One turn moves every row onto another: examples first, then more rows asked
k_35: [ -5.6  -7.4   5.3  -4.1  -7.6   7.2 -20.5   7.0  -2.3  -1.4   9.4 -32.0
  13.8  20.6  -3.4  -3.5 -15.0 -10.4   8.3   0.9  19.0 -21.1   7.9  -3.8
   0.8  -0.7 -13.0   2.2  -6.5  -3.9  -8.1  32.7 -16.9  -3.0 -21.4  -1.0
   3.0 -12.3   2.0   6.6  10.0  -0.9 -21.8  13.3]
k_416: [-11.9 -19.2  15.8  15.5 -13.3 -14.7 -19.0   5.6   4.7  -2.4  -0.6   0.8
   7.9  11.9  -9.7  -4.1 -16.7  22.8 -15.6  -5.0 -16.3  23.0 -22.7 -17.3
  11.4 -13.8 -10.6 -11.7   7.2  -9.8  10.3   7.1  -0.9  -2.7 -10.3   5.1
  20.4   3.9  13.7   0.4  23.6   8.8   1.9   1.9]
k_450: [-15.3   9.8  -3.0  11.3 -12.0   0.7   0.5  24.6  -2.3  -3.4  -4.2   3.0
   0.8 -17.2   2.2  -0.1 -39.5   3.8   4.1  10.6 -14.1  13.7 -11.3   2.6
  -9.0  -4.5  -4.7   2.0  19.1   5.5  19.9 -22.4   9.8  -8.7 -12.1   5.5
 -12.0 -14.0  -6.2 -19.9   1.8  -0.4 -20.5   5.1]
k_862: [ 13.7   8.4  -3.4   3.8  -2.7   6.8  11.8   5.4 -10.7 -16.0  -7.8  -3.4
  19.4 -13.0  10.7 -16.2 -13.7   4.5  -1.0  -3.7  10.0   6.0  -8.5 -14.6
  -7.4 -21.3  -6.8  -5.8  -3.7  21.7  -1.5  -2.0 -22.0  -7.5  13.7  -6.5
   1.6   0.4  13.0  -2.4   3.1  14.6  -3.1  -5.8]
k_633: [ 13.3 -22.7 -14.3   2.2  12.2  17.0  -9.2  -2.2  11.5  -9.4  -1.3  -5.7
  25.0  -0.6 -23.9  -0.1  -7.5   4.0   5.3   9.0   0.5  -9.5  -9.0  12.8
  -6.9  -8.8   9.7   2.9  13.1   6.4   3.1  20.3   6.9   1.5   4.1  13.5
  -4.4  15.1   9.7  10.8 -16.2  19.2   1.2  -1.2]
k_229: [  7.5 -20.0 -13.0  -1.3  17.4  22.8 -10.6   2.9   9.6 -11.0  10.5  -0.7
  26.8   8.6 -26.4  -2.7  -3.6   7.0   6.6   6.7  -0.6   1.2  -8.7  17.8
  -8.5  -6.5  11.6   4.2   3.4   4.6  -3.7  16.6   3.6  -2.0   1.5  15.3
  -4.3  11.0   8.8   7.5 -18.9  16.3  -0.9  -3.7]
k_104: [-13.1  11.6  -2.7   8.7 -12.1   3.1  -3.6  25.6  -1.3  -2.6  -1.3   2.3
   1.7 -16.0   1.8  -0.9 -37.2   1.6   4.7  10.7 -15.1  13.9 -10.5   2.9
  -8.8  -2.3  -8.2   4.5  18.1   5.1  16.7 -23.0   8.5 -10.5 -10.9   5.0
 -10.9 -15.1  -7.7 -19.4   1.5  -2.2 -23.6   6.1]
k_362: [  2.5 -13.4 -11.1   4.1   0.7  -0.2 -12.5  13.0  19.8   4.3   2.1   2.1
 -18.4   3.2 -11.6  -0.1 -35.3 -15.8  -4.0   8.9   4.5 -11.0  10.4  15.9
  -4.1   3.4  -6.8  12.3  15.9 -15.4  -2.2  17.7  -8.0  17.8   3.4   9.0
  -3.8   5.4 -12.5   7.9   3.2  24.5  -0.2   4.9]
k_936: [  4.9  -7.0  21.8  -3.2 -17.9   3.8 -36.1  12.3   8.2   1.1   6.9  -7.7
  12.3  12.4  -6.5  -5.8 -15.0  12.2 -24.4  -4.9 -18.0  14.9 -15.8 -13.3
  14.4  -7.2 -27.2  -1.9   8.8  -7.3   2.8  -3.5  -4.9  -9.5  -7.1  -5.7
  17.0  -4.0   6.3   4.0  25.4   0.0 -11.2   0.2]
k_520: [  4.3  -7.9  -8.2  -3.3   1.0   9.4 -18.9  19.3  20.6   5.0  11.0   3.4
 -16.0   8.7 -10.9  -1.2 -33.7 -17.7  -5.5   7.7   2.6  -8.7  12.8  19.1
  -3.4   7.2  -9.8  17.7  11.4 -16.4  -8.4  12.5 -11.0  13.5   2.1   6.3
  -5.0  -0.8 -15.6   7.7   2.3  19.9  -5.7   4.8]
k_358: [ -7.2 -11.9  19.2   3.4 -10.3  -1.9 -26.0  13.5   5.1  -2.9  14.2   4.4
  10.5  20.9 -11.1  -6.7 -13.3  23.2 -17.3  -6.9 -20.1  28.5 -20.3 -10.4
   9.5  -8.4 -16.2  -6.2  -1.7 -11.8  -0.2  -0.4  -4.6  -9.1 -12.6   1.6
  18.3  -3.7   9.7  -2.3  22.0   1.4  -6.0  -0.4]
k_120: [ 22.3 -17.1 -11.6  -7.4   9.9  25.9 -16.8   0.7  12.1  -7.4  -0.4 -11.5
  27.3  -2.1 -21.8  -1.4  -7.0  -2.2   0.2   8.2   0.8 -14.5  -6.0  14.2
  -4.7  -5.7   0.7   7.6  17.2   8.4   0.0  15.0   5.6  -1.4   6.8   7.3
  -5.6  13.8   5.8  12.8 -15.6  14.3  -5.7  -2.4]
k_889: [  2.8 -13.5  18.1   7.8 -20.8  -8.9 -28.0   6.1   6.6   1.1  -7.5  -9.2
  10.5   3.0  -5.5  -4.4 -19.2  13.6 -22.3  -3.4 -14.3   8.2 -17.7 -19.3
  15.0 -11.2 -22.4  -8.4  18.0  -5.4  11.4   3.4  -0.6  -3.4  -4.6  -2.3
  18.3   5.4   9.5   5.8  26.5   5.8  -2.7   1.3]
k_847: [ 16.2  12.4  -1.5  -2.9  -2.5  13.2   7.3   8.3  -9.7 -14.1  -4.3  -2.9
  20.3  -9.4  11.0 -17.4 -12.2   2.4  -2.4  -4.5   7.1   7.7  -6.9 -11.5
  -7.5 -18.6  -9.8  -2.2  -7.2  20.7  -5.8  -6.3 -23.0 -10.3  13.3  -8.6
   0.4  -3.7  11.5  -1.7   3.4   9.5  -7.5  -5.3]
k_218: [-14.2  10.1  -3.5  10.5 -10.4   0.8  -1.9  25.6  -2.0  -3.6  -1.1   4.2
   1.4 -14.7   1.5  -1.0 -37.4   2.6   4.8   9.7 -13.6  16.0 -11.1   2.7
  -8.5  -3.7  -5.5   3.0  17.5   5.3  17.2 -21.6  10.0 -10.0 -12.4   5.0
 -12.8 -14.0  -7.0 -20.4   1.3  -1.8 -22.7   6.1]
k_845: [-18.6 -16.6  -0.2   9.7  -4.3  -6.0  -7.8   2.3  -4.6  -6.1   7.5 -24.7
  10.6  20.3  -6.6  -1.9 -16.4  -0.8  14.1  -0.3  20.3 -12.9   3.0  -5.5
  -2.2  -6.1   0.1  -5.6 -10.8  -8.3  -4.6  41.5 -12.7   3.1 -23.3   7.2
   6.0  -7.3   5.9   2.6   7.5   4.6 -13.5  12.8]
k_111: [ 11.5  11.9  -1.0   0.3  -0.3  13.7   9.9   8.4 -10.8 -16.2   0.9   1.3
  19.6  -4.9   9.1 -18.9 -11.4   5.4  -0.4  -4.4   7.1  13.7  -8.1 -11.0
  -9.5 -18.5  -5.9  -3.2 -11.9  18.8  -7.9  -6.3 -24.4 -11.2  11.8  -5.5
   1.9  -4.1  12.0  -5.4   0.9  10.7  -5.8  -6.4]
k_354: [ -5.5  -9.7  -8.5   1.7   5.6   6.1 -12.4  19.4  21.0   1.5  16.5  10.7
 -17.5  15.8 -14.7  -0.7 -32.0 -11.3  -1.4   6.5   2.3   2.4  11.2  22.5
  -7.0   6.9  -3.1  14.9   2.8 -18.4 -10.5  13.3 -12.0  13.7  -1.6  11.0
  -3.6  -2.3 -12.0   4.1  -0.8  21.9  -2.8   4.2]
k_859: [-21.6  -1.0   3.1  20.6  -5.7 -17.2 -11.9  16.9   7.8   8.3  10.2  -2.1
   9.8   5.4   2.9  -0.7  -8.1  12.9   8.5  -2.3 -23.6  -9.8 -28.3  -4.2
   3.2 -13.5  -2.7  -6.8   2.9  -2.3   5.7  -2.8  11.5  10.0  -5.0 -10.3
  18.7  19.3 -26.4   7.2  -0.4 -12.0 -15.1   7.1]
k_910: [-15.4  -9.9   3.5  -0.1  -4.3   5.0 -13.7   8.4  -3.3  -4.8  16.9 -22.7
  12.4  28.3  -7.1  -2.4 -12.1  -2.9  13.3  -0.9  17.5  -9.6   5.2  -1.3
  -1.9  -2.1  -4.1  -0.8 -14.5  -8.0 -11.3  34.8 -17.1  -2.5 -24.5   4.5
   4.0 -13.7   4.5   2.6   6.8  -1.5 -20.2  13.4]
k_319: [ -7.7 -15.3 -12.5   9.8   5.1  -2.9  -6.1  14.3  19.2   1.1   7.2   8.9
 -18.6   9.5 -14.2   0.2 -34.5 -10.3   0.6   8.8   3.1  -1.4   7.6  17.8
  -6.3   3.9   1.0  11.2   8.8 -17.4  -3.9  18.9  -7.7  18.3  -1.0  14.1
  -1.7   3.8  -9.8   3.7   0.6  26.0   2.3   3.7]
k_822: [-24.1   4.1   6.7  16.0  -3.6  -9.7 -15.0  21.2   9.9   6.6  18.9   0.7
  10.7  13.1   2.0  -2.3  -4.9  13.4   9.5  -2.8 -25.1  -5.1 -27.0  -1.1
   0.7 -10.5  -4.2  -3.9  -3.9  -3.5   0.1  -6.2   8.8   6.7  -7.0  -9.5
  17.2  14.0 -26.7   4.7  -2.9 -14.2 -18.6   5.8]
k_942: [ 17.4 -13.5 -10.3  -9.4  14.4  31.6 -18.0   4.3  11.6  -8.9  12.6  -5.0
  28.4   7.2 -22.8  -3.2  -2.9   1.7   1.3   7.7  -1.2  -4.0  -5.3  18.5
  -7.8  -4.6   2.3   9.0   6.6   6.6  -5.8  11.5   0.6  -4.8   4.8  10.0
  -6.5   6.4   6.7   9.6 -17.7  11.8  -6.7  -3.2]
k_26: [-13.3  11.5  -3.2   9.9 -12.9   1.6  -3.2  23.8  -0.7  -3.8  -4.0   2.1
   1.5 -17.8   2.3   0.1 -38.7   1.4   3.5  11.4 -13.1  11.8 -10.7   0.5
  -8.7  -4.2  -7.4   3.4  19.8   6.2  18.9 -22.5  10.1  -9.2 -12.0   4.7
 -11.2 -13.3  -6.6 -18.9   1.4  -2.0 -21.9   5.2]
k_939: [ -8.8 -13.4   1.8   5.2  -9.6  -2.1 -13.8   1.6  -3.5  -3.5   0.0 -33.2
  12.2  13.1  -3.3  -1.3 -17.7  -8.9  10.5   1.2  21.5 -24.4   4.9  -7.7
   1.4  -5.7  -8.7  -3.3  -0.8  -5.3  -1.5  38.4 -12.2   4.1 -19.7   1.1
   4.8  -6.3   4.1   7.8  10.6   3.7 -16.7  13.1]
k_774: [-16.3   7.4   7.5   8.4  -6.2  -4.1 -21.5  21.9  10.6   9.2  17.8  -5.4
  12.0   9.5   3.6  -2.5  -6.5   6.7   5.2  -3.5 -24.2 -12.2 -25.3   0.2
   4.3  -9.2  -9.6  -1.0   1.2  -1.6  -0.2 -10.0   8.6   5.7  -5.4 -14.6
  16.4  13.8 -30.1   8.6   0.0 -17.9 -23.0   6.8]
k_861: [  6.8   7.5  -5.0   6.0  -0.5   6.7  15.7   6.5 -11.4 -17.5  -2.8   1.8
  18.9  -7.3   8.7 -17.2 -12.5   7.9   1.7  -3.7   8.0  13.8  -9.5 -11.5
  -9.4 -21.0  -1.9  -6.4  -9.7  19.0  -3.5  -2.1 -22.3  -8.2  11.1  -3.8
   3.1  -1.5  14.3  -4.5   0.9  13.8  -3.1  -5.8]
k_237: [-14.7   2.9   7.0  15.9  -8.9 -11.9 -18.4  16.6   8.9   9.9   8.6  -8.4
  11.0   2.1   4.6  -0.8  -8.6   5.6   5.4  -2.4 -22.3 -17.5 -26.2  -4.7
   4.9 -11.9  -9.6  -4.0   7.7  -0.4   6.3  -6.0  11.2   9.1  -2.5 -15.2
  18.2  19.3 -28.9   9.5   0.5 -13.7 -19.2   6.8]

k_354 turns into k_319
k_633 turns into k_120
k_35 turns into k_910
Now find these:
k_822 turns into k_859
k_889 turns into k_936
k_111 turns into k_861

One turn moves every row onto another: examples first, then more rows asked
k_763: [  2.4   1.4 -14.4 -19.0  27.8  -6.5  -4.8  15.3  21.2  25.0  -5.0  10.4
 -17.1  -3.6 -30.8  28.5  19.4  -7.6  -2.6 -16.5  -7.3   1.1  19.8  11.5
  10.0 -25.1 -24.3  18.2  -6.6  -3.2 -18.1 -11.5  10.8  19.7   2.5  -8.9
 -24.1 -26.2]
k_730: [ -8.1   2.2   2.7 -20.6   6.9 -10.5 -18.6   2.7  17.1  -1.1  14.5  25.1
  12.1 -16.9  11.8  39.8  22.3  -5.9  -2.7   2.4 -14.2   8.8  21.3   0.6
  13.3   9.1  -1.2   1.9   2.1  22.5   8.2 -10.2 -11.1   4.2   1.2 -12.6
  -4.7   1.0]
k_48: [-19.3  13.4   4.0  -7.0  16.3  -1.3   7.0  -5.9  29.5   6.3  11.3  17.1
  -6.4 -18.0 -15.0  23.4  14.5  -9.8  -2.8   2.1  13.7   5.8  36.4 -15.3
   4.4  20.7  -3.3  29.8  -9.2 -22.0   9.2 -11.1  15.1  14.0  24.1  -5.3
  -1.3   3.6]
k_725: [-11.9  14.2   6.9 -16.3   7.8   3.3 -34.0  10.9  26.2  -6.4  11.5  15.2
   3.8  -5.8  -2.4  25.1  19.7  22.2   6.5  27.3  -5.5   8.8  15.4   5.3
  -5.7 -11.4  16.5  13.9   3.9 -10.8 -15.1 -17.9   8.6  12.2  16.7 -20.0
   8.5 -10.8]
k_873: [ -5.6  18.1 -12.5 -15.1   8.8   2.2 -12.5 -14.0  25.7  -2.8   1.2  20.3
   2.7  -5.1 -12.9  29.8   8.5  13.8  17.6 -11.2   0.0   4.9  22.4   2.3
   6.5  14.8   7.5  35.6  -2.0 -12.4   8.5  -5.0  31.9  13.1  16.9 -16.2
   1.3 -24.9]
k_327: [-17.0  15.5  -3.3  -9.1   7.0   3.5 -13.5  22.5  17.4   5.3  32.6  -4.6
   7.4   0.5  -1.0  21.7  17.8 -24.7   1.4  10.8  15.2  22.7  25.4  -2.9
   1.5   6.7   4.0  21.5 -16.1 -16.6   5.7  -2.9  14.6   2.1 -12.6  -4.1
 -12.0 -25.1]
k_816: [ -4.9  23.7 -13.1 -18.3   8.2  -2.9 -32.5  11.3  14.2  -5.5  12.7  23.2
   5.5 -13.8  -2.6  22.5   8.8  18.6   8.1   1.4 -13.9  18.4  16.0   2.3
   5.4   4.1  15.8  16.0   0.8   7.6   8.5 -10.8  19.9   3.9  10.7 -26.9
 -11.0 -17.4]
k_767: [ -8.1  25.5   3.0 -12.3  12.3   5.8 -25.6  12.1  18.6  -4.6  18.8  17.6
   5.5  -0.2   0.5  17.8  10.8   7.8   9.2  15.1  -6.3  22.0   4.8  -7.8
  -7.6  -4.2   8.0   5.7  -4.5 -20.8   2.5 -22.3  20.5  -3.5  -5.5  -2.6
  -7.9 -27.5]
k_610: [ -5.3  -1.8   7.3 -14.3  37.9 -14.9  -8.7  17.8  20.6  21.2 -10.4  -4.4
 -16.4 -15.3 -36.3  45.5  15.7 -13.9  -8.5  10.8  -4.9   1.7   4.6   2.3
  16.3 -18.7  -4.9   4.8 -11.1  -6.2 -21.3   1.6   9.9  13.8   5.6 -11.5
 -18.3 -22.3]
k_690: [  9.0   4.5  -5.4  -7.7  22.6  -2.4  -3.5  15.2  28.6  26.7 -10.9  21.7
  -4.5 -15.7 -24.2  32.0  21.5 -11.0  -8.9   0.5 -10.2  -5.2   9.9  -4.2
  17.7 -23.8 -27.5  20.7   3.0 -11.9  -5.6 -12.8  -4.8  22.2  -8.6   0.3
 -12.3 -21.8]
k_970: [ -8.5   4.6 -13.0  -7.1  -1.2 -16.1   1.5   1.8  31.8  -0.9  -6.7   7.9
  -0.2 -15.6   4.8  47.6   3.7  -7.7  -2.8   9.0  -5.0  -4.8  45.8  -7.4
  -4.4  16.6   6.7  17.6  -2.2 -13.5 -19.9 -16.2  22.0  -7.9   9.0   5.7
 -13.6  -9.6]
k_282: [-10.2  -0.9   3.6 -16.6 -11.5  -5.3 -28.0  12.7  29.5  11.6  18.3 -14.1
  11.3  -9.4  -0.7  28.6  25.2   6.6 -11.7  14.4  17.1   7.5  32.7   0.1
  -3.5   2.7   5.2  20.1  -1.5 -12.6 -15.5 -16.0  -4.1  13.3  16.0  -1.3
   6.1 -17.0]
k_538: [  2.6  12.3  -4.6  -9.9   4.0   2.9 -12.0 -16.4  29.7  -5.4  -7.5  16.2
  11.8   5.7   4.6  38.2   7.3   3.2  12.9   8.4 -13.5   5.0  16.2 -11.5
  -0.8   7.7   3.9  14.8  -1.9 -26.8  -2.2 -16.3  27.0   2.7  -2.0   0.9
  -2.5 -36.2]
k_399: [ -4.8  -7.6   4.0  -8.1  25.7  -3.8   3.0  -1.9  25.1   4.0   2.7  -4.5
   7.6   4.0   7.6  16.5   7.4 -15.4  -5.5  15.1 -16.4   7.9  46.9 -13.2
   7.3  12.2  -7.5  13.3 -16.4  -3.2  -7.3 -19.1  28.3  15.6  11.5 -25.1
  -8.2  -8.6]
k_391: [ -8.7  -4.7  -9.4 -15.3  23.7 -12.1 -10.4   6.0   8.2  28.2  19.9  12.1
 -17.6 -18.9 -14.0  30.3   0.1   7.9   4.1  12.5 -22.1 -10.3  22.2   0.0
  34.3  -0.5 -18.6  24.7 -29.4   4.2 -17.0  -1.3  -4.6  10.4  10.5 -10.1
 -13.5 -41.4]
k_13: [-24.6  12.5   4.6 -19.0  24.1  -3.6  -7.0  17.7  14.8  -3.7  33.4  11.8
  -2.0   1.1   2.0  27.6  21.0 -19.1  12.1  -0.1   6.2  15.1  18.6  15.8
  -2.9   1.1  -2.0   7.3 -13.6   5.4  -1.8  -8.8  17.4  -6.5 -12.6   1.2
  -9.7 -10.3]
k_588: [-17.2   7.2   2.7 -19.7  -3.7  -3.7   0.0  -1.9  23.4   9.5  18.2  -2.6
  -9.4  -5.3 -21.9  32.7  14.1   2.6   6.9  -4.9   9.5  19.9  30.7   4.6
   5.6  24.7   9.6  35.7 -10.9 -18.0  16.4  -1.8   2.4  16.6  14.5  -1.9
   0.3  -5.6]
k_85: [ -1.6  -1.4  -6.4 -12.2 -16.1 -13.0  -3.7   7.1  29.9   3.7  -0.7  -8.1
   9.8  -6.6   5.2  50.3   4.3  -2.9   1.3  14.4 -13.6   8.8  30.5  -0.1
   5.4  21.5  13.5  20.2  -3.5 -12.2   0.5  -7.8   7.0  -0.8 -11.9  10.4
  -5.4 -19.8]
k_667: [-12.3  -4.9 -18.3 -25.4  14.9 -12.6   2.3  17.8  20.3  21.5   9.9  14.9
 -22.9 -17.0 -15.9  20.5   3.7  17.8   5.2   9.1 -34.5  -6.0  27.1   7.3
  15.1  -7.0 -23.1  16.3 -22.5  -3.7 -19.1 -13.5   3.6   9.2  14.7  -2.0
 -24.3 -31.1]
k_708: [-10.4   4.1   3.7 -14.1  18.7   9.1 -13.7 -15.7  32.9  -9.4  -1.5  12.5
   7.8  11.7  -2.4  32.5  19.4   2.5  15.3  21.2 -10.0   2.8  22.5   2.0
   4.9  -0.1   8.1  19.2  -7.3 -17.2  -8.9  -4.5  27.1  23.6  16.9 -28.0
   9.8 -19.5]
k_470: [ -6.2   2.8 -13.6 -18.3  -8.8  -7.4 -27.1   6.6  11.5   3.7  15.3   5.9
   9.8  -8.6   5.0  37.9  18.8 -12.8  -7.6   3.6  -8.7  21.3  36.6  -7.5
  13.7  12.7  10.3  13.5  -7.2   9.4   5.9   0.2  -6.5  10.3   9.2 -28.0
 -18.1 -13.1]
k_489: [-14.1 -11.3   8.6 -20.1  11.9  -2.2  -1.9   1.9  30.3   2.9  11.8 -20.7
  10.6  12.7   0.3  28.3  18.2 -10.7  -1.2  21.1 -13.0  19.8  27.5   2.7
  11.7  16.1   5.5   5.9 -22.3  -3.6   4.9  -1.5  18.1  22.2   7.5 -18.8
  -0.3 -13.7]
k_336: [-19.8  -4.4  -5.6 -16.1  20.7 -12.9 -10.4   6.5  20.8  23.4  19.2   9.6
 -18.7 -20.1 -15.2  41.0   9.8   7.5   1.4  24.7 -10.4 -17.7  15.0   3.0
  26.1  -5.3 -13.9  12.6 -29.3  -7.2 -30.9   1.0  -3.7   7.0  16.9   3.2
  -7.8 -40.4]
k_609: [  6.7   4.2   5.9  -7.3  28.8 -15.4  -7.8  17.2  20.2  25.9 -15.4   3.8
  -7.9 -26.6 -31.6  45.6   8.6 -11.9 -12.6   6.8  -9.2   0.2   0.1 -10.5
  22.5 -11.5 -10.2  11.0  -2.6  -8.7  -6.0  -3.9   1.1   9.4  -6.1  -0.8
 -17.2 -25.6]
k_875: [  5.3   1.3   5.5 -13.2  32.6 -15.2  -9.5  17.8  13.0  29.6  -8.9  -3.0
 -19.4 -20.8 -41.6  36.6   6.4  -1.9  -6.1  -5.8  -4.4   3.1  12.7   1.4
  18.4 -14.4  -9.9  25.9  -3.9  -4.3 -12.7  -5.7   3.7  15.7   3.9 -12.1
 -16.7 -22.5]
k_628: [-28.4   2.9 -14.7 -21.7  19.0  -9.4   5.9  21.9  36.1  15.1  12.5  22.6
 -18.0 -27.4 -18.9  28.7  18.0   8.7   1.6  26.4 -19.0 -14.0  11.5   7.6
  17.4  -6.8 -17.9   7.4 -24.6 -12.1 -15.3   0.4   5.8  11.5  18.8   5.9
 -13.9 -23.3]
k_247: [ -6.3  -1.1  17.3 -20.0   7.1  -7.1 -17.6  11.0  22.0  10.6  22.4   1.3
   5.4  -8.2   3.7  21.0  19.7  14.1   1.5  -0.1   7.4   2.3  28.4  13.0
  -6.4  -2.4  -9.1  21.8   5.1   2.4 -13.5 -30.9  -3.5   5.5   1.8   8.0
  12.8  -7.8]
k_645: [-11.3   1.2  -7.1 -13.7  21.3  -2.5   8.1  18.7  25.1  21.8  12.3  26.0
 -11.8 -22.4 -12.0  15.8   7.7   5.4   2.0  26.4 -34.4  -5.8  13.7  -7.8
  24.7  -6.1 -28.2  16.8 -21.1 -13.6   0.9 -10.2  -5.7  15.2   1.5   0.5
 -14.4 -27.2]
k_279: [ -7.3   2.4 -15.0 -15.0  27.1  -8.3  -4.9  17.5  37.3  16.5 -11.6  18.8
  -6.4 -15.1 -25.2  44.4  31.5 -16.7  -9.7   4.7  -5.8  -8.7   6.9   9.1
  16.9 -24.0 -16.6   1.9  -5.4  -2.0 -17.6   1.8  10.4  19.7   5.6  -6.1
 -18.0 -19.4]
k_810: [-14.2   4.3  -3.1  -8.9  25.0  -7.1  -4.7   7.8  16.8  27.2  23.8  17.0
 -12.1 -24.2 -15.1  31.0   5.2  -0.7   1.3  20.9 -11.7 -11.3   7.2  -9.3
  33.5   1.4 -21.6  17.7 -30.3 -10.7  -7.6  -0.1  -4.1   6.6   2.7   6.9
  -9.4 -43.9]

k_725 turns into k_873
k_327 turns into k_489
k_875 turns into k_810
Now find these:
k_763 turns into k_645
k_48 turns into k_13

